Each row of Z is roughly a mix of the hidden directions of one of several groups; some rows fit no group.
Z (127 x 12):
[[-30 -20 -45  -3  12  11  -1   1 -19 -12 -40 -29]
 [-37   8  38   4  -3  20 -45  11  14 -14   3 -27]
 [-14 -24 -31  -1  28 -32   7  17 -30  12 -25 -32]
 [ 22 -18 -39  21 -32  19 -10 -34  21  -1  26  -2]
 [ 10 -20 -52 -23  22 -12  30 -25  13  18  13   7]
 [  6  24  19  33 -33 -26  17  33  11   8  20  28]
 [  2  13  35  -9  13 -33  43  36  -4  18  -3  19]
 [ 22 -34 -35  15   5  -5  23  39 -26  11 -15  17]
 [  8  -3 -63  -3  -1  -3  32  -4 -10 -10 -36  -2]
 [  3 -34  29  12   1 -43  -2  37  19  21  15 -13]
 [ 27  10   4   7  24 -28 -23  15   7  45  32 -20]
 [ 23  18 -32 -15  14  -8  48  30  -2   5   8  30]
 [ -6 -26  13 -14 -20  42  28   3  -1 -15 -47   5]
 [  5  12 -25  -1 -32  13  20 -34  50 -18  -5 -14]
 [-29 -20 -36   7 -18   6  40   1 -28 -32  -1   9]
 [ 17 -36  10  -6  26 -27  40  26 -19 -11   4 -26]
 [-14  29  29  -6   6 -13 -42  10  30  15  21 -31]
 [ 38   1  13   4 -29  -1  53 -25  19  -5 -19  -4]
 [ 30  -3  11 -10  28  29  46 -38   1  -3   0  14]
 [-18  40 -38  33 -10   6 -19  -7  32  14  15  10]
 [ 30   0  27 -32  11 -12  26   3 -14  22  19  43]
 [ 27  -3  37 -29  17 -26 -16 -17   8  20  20 -35]
 [  4 -25  13  -5   2  -4  37  55   2  -2  16  32]
 [ -4  10  37  21 -43 -19 -36  -1  19  -7  24   8]
 [ 20 -19  48  -2  13 -22 -30  24 -20   6   8 -29]
 [ 12  30 -27   1  23   1 -21 -35   6 -29  16 -38]
 [  4   2 -31  21 -40  -8  49  -3  20  -9 -23   5]
 [ 23 -21 -60 -14 -32  -8  -2 -11  -6   8  -8  19]
 [ 12  14 -22 -28  35 -32  11  24  12  11  39 -15]
 [-25 -36 -18 -21  48  33   3  -5 -11  -7  -5 -13]
 [  7  15  63 -22  32  18   0   3  -8  -6 -14 -10]
 [ 12 -11 -20 -47   4  -2  37 -27  -6  -5 -37   5]
 [ 31 -26  18  25  13  24  -8 -39 -35  14   2  11]
 [-11  14 -13 -44  25  29  -8 -43   0  17   5  21]
 [ 54  24 -10 -10   3  20 -16 -14 -30  -7 -32   0]
 [ -4   9 -24  -3  15 -29 -18  39  17  19  42 -21]
 [ 35  11 -47 -18 -41  11 -10   2   4  -2 -25  11]
 [ 13 -13  22  -6   1 -30 -41  27  14  44   6  13]
 [ 10  20   4 -26  -3 -53 -16  10   2  39  23   8]
 [ 25  21  32  19 -11 -16 -46   9  20  25  18 -12]
 [-36 -41   6  -4  29  11  32  36   3   6  11   3]
 [  5  22  37 -10  30  12 -14 -21  21  -3  20 -45]
 [ 18  28  63  -1 -16  11   0  31  -1  -5  -9   8]
 [  5  25  50  -6 -18 -22 -39  20 -14  14  -2  16]
 [ 34  24  -7 -31  -6  -2  44  18  22  -6 -17  27]
 [-12  14   4  21  21 -24 -40  15   8   6  44 -29]
 [-30  27 -16   4  -4 -33 -34  -2  23  11  18 -37]
 [  6 -21 -50  -3 -18 -28 -13  19   7  33   8  27]
 [ 38 -11 -12 -10 -45   7  25  16  27  17  21  18]
 [ 31 -22   5  -8 -13 -18  47 -34  30  -3  -2  15]
 [-26  36  26  18 -18   4 -41  -4   5 -10  38   0]
 [ -3  23  40 -11   8  29 -35 -10  25  -5 -17 -33]
 [-11  24  22  25  18  35 -11 -19 -26 -32 -30   7]
 [  5  -8 -55  -7   8 -22  24  33 -26  15 -11  12]
 [  6 -14  10  31   8 -36  36  11  19  22  16  38]
 [ 20  -8  23 -14 -12  24  35 -43   5 -29 -24  -9]
 [-46  -7 -34  13   1  11  -6  44 -21 -19  -6  -9]
 [-34  -7 -28   3 -16 -44  16  19  -5  -2  39  16]
 [-21  -4 -21  -2 -25  16 -34  -3 -27   5 -42  33]
 [-27  -8  -4  10  23 -23  -9  43 -20  31  13  33]
 [ 34  16  45 -16  14  24   5 -21  -7 -10 -37   2]
 [ 30   6  -6 -32  27  11  43 -22  26   4 -25  -9]
 [ 16  12  19  20 -35 -33 -24 -30   5  11  34  17]
 [  9   1  65  14  -8  -5   7  30  11  -7 -29   1]
 [-27 -28  -6 -14   1  11   0 -48 -13 -25 -37 -10]
 [-17 -17 -32  33  10   6 -18 -30  15 -16  25 -37]
 [-19  12   3  33  -3  39  32  25  -2 -32 -22  13]
 [  5  -2 -45  30 -27 -10  13 -29  40  -1   9  -6]
 [-45 -51  34  -9   1   1 -16 -10 -14  -5   0 -11]
 [ 32  16  24 -15  -3   6 -21 -28  34   8 -33 -27]
 [  9  18 -40 -38  -8  16  13 -15  41  -5   9 -25]
 [-10   6  55  11 -13  23  -2  12  15 -22  34  23]
 [ 38  34  32  12  24   2  20  -7  13 -12  30 -20]
 [-35 -22 -10   2   3  46 -11  41 -12  -3 -20  16]
 [ 20 -18 -21 -35  25   8  11 -45   3  -3 -13 -33]
 [ 20 -11   8   8  16 -48  12 -23  -6  49  11   8]
 [ -2   5 -15 -16  33  22  29 -11 -46 -31   4 -19]
 [  1  26  -1 -10  42   0 -41 -36 -21 -17   9 -16]
 [ -8  -3 -33 -17   0  12  62  -1  15 -27  -5 -10]
 [-19   2 -48  -3   3  13  -3   1 -50   0   0  34]
 [-17  -2  -6   7  25  10 -29 -47  -3  10  -7 -47]
 [ 22  -2 -45  35  -9 -30  27 -19   9   8  24   4]
 [ 42  22  30 -16 -13  10  17  11  -3  -2   2  49]
 [-17  17 -64  -8 -19  21  -2 -26   4  -8  13   5]
 [-48  -2 -37 -10   1  -2  -3 -17 -47 -12  -2   6]
 [-18  -9  33  25   2  39  -9 -30 -15 -29 -27  -4]
 [-47  11 -24   1  24  37  -8  11 -27 -22  -6 -16]
 [ 29  -3  22  16 -18 -24 -28 -33  36  19  -1 -24]
 [ 27  13  -2 -18 -37  14  46 -12  11 -27 -18  19]
 [-10   9 -41  15  -7  20  32 -36  -6 -36   3 -16]
 [  4   4 -56  -6 -35  -6  -1  -3  44  10   8   0]
 [ 29   7  37 -11 -29  -6  38  -5  16  -3 -35 -19]
 [ -4  -5  25 -17 -14   6 -60   1 -32  -3  16 -21]
 [  1 -22 -16   5   1   1  70 -21  13 -13 -11   3]
 [-64 -18 -28 -13  10 -11   4  -6 -25  10  -3  -9]
 [ 14  25  53   1  17  21   0 -20  14 -19  -9 -33]
 [-17 -18  -5 -47   1  -6 -17 -11  28  39  13  27]
 [-14  -3  17  -2  23 -60  -6  15   0  33  10 -22]
 [ 21   4  35 -37  32 -21  34 -15  -5   5 -16 -17]
 [-29  19 -29 -10 -11   4  20 -42 -28 -28   8  23]
 [-22   2  12 -22  43 -31  11 -26  -7 -19 -13 -36]
 [-41  -2  36  15 -10   0 -29  14 -13  16  -3  42]
 [  9  51  -3 -21   3  41 -35 -13 -13  -2 -11   3]
 [-10  -7  19  17   4 -41  21  40  -1  40   9  20]
 [-52  28  12 -28 -12 -17 -29  13  15  -9  12 -15]
 [ 27 -14  -3  20  -3  -5 -44 -35 -43  10  -2   9]
 [ -1 -28   3  27 -24 -27  13  46  30  -4  22   6]
 [ 10 -17 -31  13 -19 -13  41  44   9 -14  -2  22]
 [  0   2  -1   4 -20  65 -14   3  -8 -31  -9  24]
 [ -9 -49  10  -6 -22 -18  -1 -46 -25  -1 -13  13]
 [  8 -28  -5  26  -5 -33  28  33  -3  16 -20  37]
 [-18 -10  43 -13   4 -29 -22 -28   9  23  36  -9]
 [-47 -13   2  -5   5  -7  16 -10 -30 -17 -27  43]
 [ 16  -4 -39  -7 -24  12 -28  12 -11  39 -31  20]
 [ -8 -38  59 -12   1 -16  23   2  22   1  -9   0]
 [ 11  18  -2 -11  32   3  61   6 -10 -10  -5  30]
 [-18 -23  -3   0 -18  11 -55  34  -4  29  12   9]
 [ 14 -14  59  -1  14  -1 -15 -43  12   3  -2 -14]
 [-24 -50 -11  24  -8 -13  18  23 -25  -6  25  20]
 [ -5 -31   7 -41   6  15  -6 -40 -38   0  -5  22]
 [-45  -1  22  17  -6  13 -37 -28   4 -18  14 -28]
 [-27  14  14 -25  51  26  13 -17 -25  -9  16  -8]
 [  0   1  16 -34  44 -10  10   0  38  29  23 -14]
 [ 26   4 -41 -12 -19 -22  36   8  18  13  25  26]
 [-13   3  -8   4   0 -22  -5  67   2  26   1  25]
 [  8  14  64  -5  20  11  16  -3  24   1 -27   7]
 [ 18  -4 -18  25  -3 -13 -19 -19  25   9  56 -23]]

Here is one row from each group, named. Which group is each of the other rows in?
[-22 -44   8  25   5 -35 -17  -6 -12  26  23  20]  (62)
[  9  50  10 -22  19  39  23 -17  10 -19   3  12]  (87)
[-16   5  -3 -13  60 -24  17  28  -3   6  24 -13]  (88)

[ 11  13   0 -16   4 -47 -19  12 -19  44  27  15]  (87)
[-22 -29 -19 -13 -27 -16  -8  25  -2 -15  35 -40]  (62)
[-44  28   5  -5  25   9 -33  12   9   1  20 -37]  (87)
[-17   1  27   0   0  10 -52 -21 -26  -8  27 -28]  (62)
[ 15 -30  28 -42   6   6  -2 -38  -8  10 -31 -16]  (88)
[ 43  11   8 -13   6 -25   4 -54   3  10  -6 -24]  (88)
[-38 -10 -40  28   8  14  29  11  -4 -30  19  -5]  (87)
[-22  29 -39 -15  -9  36  17 -18   4 -31  11 -20]  (62)
[-18 -43 -19 -16  21  13  40   1   4 -13 -32 -18]  (87)
[-16  -1   6  -5  39   1 -16 -38  -1 -34  20 -38]  (88)
[  6  -4 -11   6 -18  25   5 -12  32 -31 -50 -26]  (87)
